In the rows, 128 means zero.
One turn sends every row of this set to another row. A few are shown first. Where does it send the rows asked after them?
gekar: [ 99 170 102 126 112 104 148 158 110 129 132 135]
tis: [113 144 145 127 105 103 116 140 148 157 147 131]
Det: [ 97 154 112 140 145  97 134 147 101 125 146 116]
kag: [ 92 167 133 132 107 105 111 123 134 143 165 152]
miza: [ 91 150 121 151 127 109 131 138  97 124 178 118]
Nere: [ 99 167  97 130 119 103 152 156 111 120 144 125]
lobos: [129 154 118 139 125 127 108 129 155 124 157 141]
mifi: [112 148 143 125 103 113 116 135 151 158 156 134]
gunur: [110 150 138 145 133 125 101 143 142 133 153 150]
fored: [116 138  99 130  89 122 140 145 107 134 167 118]
memip: [107 137  90 117 124 140 121 155 131 136 164 113]
zogo: [109 160 102 131 124 117 130 144 117 120 193 113]
Sos: [ 99 143  90 129  92 103 136 158 120 142 145 132]
febe: [ 94 156 114 118 124 127 155 153 113 137 137 104]
foz: [ 92 158 123 115 137 125 145 155 116 143 135 107]
rivoz: [100 163 127 135 106 107 110 123 141 140 165 157]
dukis: [100 157 118 117 134 139 134 169 138 136 162 109]
Tar: [ 94 149 104 136 146 107 137 149 108 127 146 104]
bili: [113 142 138 146 129 122 101 136 143 138 158 143]
Peku: [109 166 126 129 104 123 122 105 137 133 168 138]
Funal: [123 135 123 128 106 109 115 116 147 149 152 122]

gekar turns into Det
bili turns into mifi
Now find these:
gunur turns into tis
fored turns into zogo
Sos turns into miza
Nere turns into Tar
Funal turns into Peku

One turn sends every row of this set to another row. A few are shown first. Where does it send the rows asked after them?
digi: [130 128 132 109 151 153 143 120 120 134 144 109 127 116 135 146 114 134
 151 148  98 127 123 148 107]
zes: [123 121 140 130 106 125 109 123 110 101 114 114 145 127 113 141 111 150
 131 141 130 119 124 146 145]
zatu: [139 130 127 124 141 168 135 142 113 114 147 124 114 134 121 149 121 152
 124 146 103 108 121 137 106]
mesal: [145 118 117 104 133 124 133 148 137 146 139 123 140  98 129 117 118 120
 144 127 118 143 143 150 126]
sula: [111 151 136 146 133 150 121 112 132 124 117 126 130 163 125 130 132 116
 125 119 145 125 122 100 129]
tutap: [131 138 124 115 126 120 157 138 123 138 131  98 123 110 148 133 128 132
 154 150 101 120 146 124 122]
Pesin: [144 136 111 120 143 134 136 155 114 127 132 129  92 127 135 137 141 144
 131 156 105 111 143 119 126]
fute: [121 125 118 116 148 142 131 151 131 128 140 134 104 124 109 151 130 159
 127 132 101 128 126 117 108]
Tusa: [115 142 139 139 132 146 122 117 133 134 133 143 142 129 155 112 125 104
 141 132 135 135 147 113 151]
Fogim: [132 132 135 148 149 153 139 109 138 133 128 153 126 121 148 124 134 101
 148 132 114 141 133 108 142]
sur: [140 139 139 126 114 115 107 130 130 136 116 119  95 111 119 121 115 126
 119 126 115 103 144 140 144]
mil: [124 132 129 163 159 152 146 112 129 136 120 137 124 141 134 132 137 111
 132 128 112 132 125 103 118]
Kese: [139 123 139 127 128 124 105 124 111 121 120 132 136 110 110 116 106 124
 132 138 120 115 140 169 141]
riz: [137  94 110 134 125 123 127 146 123 122 133 109  98 151 131 147 127 146
 120 138 129 131 134 116 128]
zalu: [136 104 132 116 147 134 123 124 117 141 132 117 136 112 133 117 101 113
 148 135 114 131 142 165 114]
Dudi: [124 147 138 146 120 139 128 117 127 124 139 130 146 146 135 107 129 103
 116 127 144 120 139 117 154]
didu: [110 130 128 128 104 128 103 122 129 110 110 107 150 111 110 152 126 136
 116 147 129 123 139 135 115]
Tupi: [114 147 134 138 145 151 131 114 134 137 125 144 140 136 147 112 128 100
 149 133 131 140 143 108 130]
lesen: [133 153 140 138 120 148 124 105 136 113 123 133 136 144 124 121 134  99
 129 117 144 126 123 111 150]
Bidi: [120 127 135 133 108 105 122 116 131 130 119 100 109 131 120 154 120 150
 122 142 122 123 130 125 149]
fos: [129 102 112 118 126 128 128 115 120 123 140 124 136  98 119 115 122 105
 128 142 124 130 147 149  97]
labi: [129 140 128 163 149 155 145 111 134 126 129 139 125 158 121 130 139 114
 120 131 124 131 124 103 121]
big: [126 126 117 114 149 131 148 145 137 143 147 125 133 108 125 142 128 143
 142 143  93 146 140 134 114]
guto: [120 131 128 125 100 109 125 133 124 124 119 111 137 122  96 128 114 153
 118 123 134 119 114 135 137]
Mapom: [133 132 105 113 129 163 121 128 128 122 135 134 108 109 123 150 136 139
 116 159 123 121 116 135  97]
kige: [133 141 127 139 152 160 145 108 135 125 129 149 124 137 135 130 142 104
 147 134 121 141 125 103 131]
bemo: [133 141 125 109 113 115 110 145 128 138 123 125 137 103 110 107 111 131
 131 124 132 119 133 152 140]
zanog: [125 108 121 123 117 129 127 143 127 112 132 118 113 134  96 146 123 159
 118 116 127 126 107 115 117]
Femik: [135 104 109 138 108 153 115 136 134 111 126 114 131 125 116 152 130 139
  98 144 133 128 124 133  99]
poku: [130 145 140 152 127 143 137 109 134 128 133 139 147 137 131 102 127  94
 127 127 134 130 144 118 142]
movo: [116 145 132 145 149 150 132 115 121 129 115 121 122 160 128 138 140 114
 128 118 131 116 113  96 121]
repip: [127 128 127 111 117 125  97 121 120 106 117 131 134  92 105 128 129 110
 125 139 125 115 145 146 118]
memep: [128 105 129 135 117 153 118 146 110 100 129 112 130 148 120 145 115 158
 121 135 131 117 121 132 117]
Gat: [148 109 128 122 115 121 132 140 131 142 127  99 114 109 141 111 110 109
 141 118 120 121 150 133 120]
mibav: [132 151 134 137 126 145 130 114 124 113 129 122 132 155 123 128 141 105
 117 116 146 111 114 106 146]
nidok: [107 127 110 108 131 141 138 111 121 137 141 117 131 103 131 139 124 131
 136 163 119 131 133 139  90]

Tusa turns into Fogim
lesen turns into poku
Now find these:
Mapom turns into Femik
Kese turns into zalu
big turns into fute
riz turns into Bidi

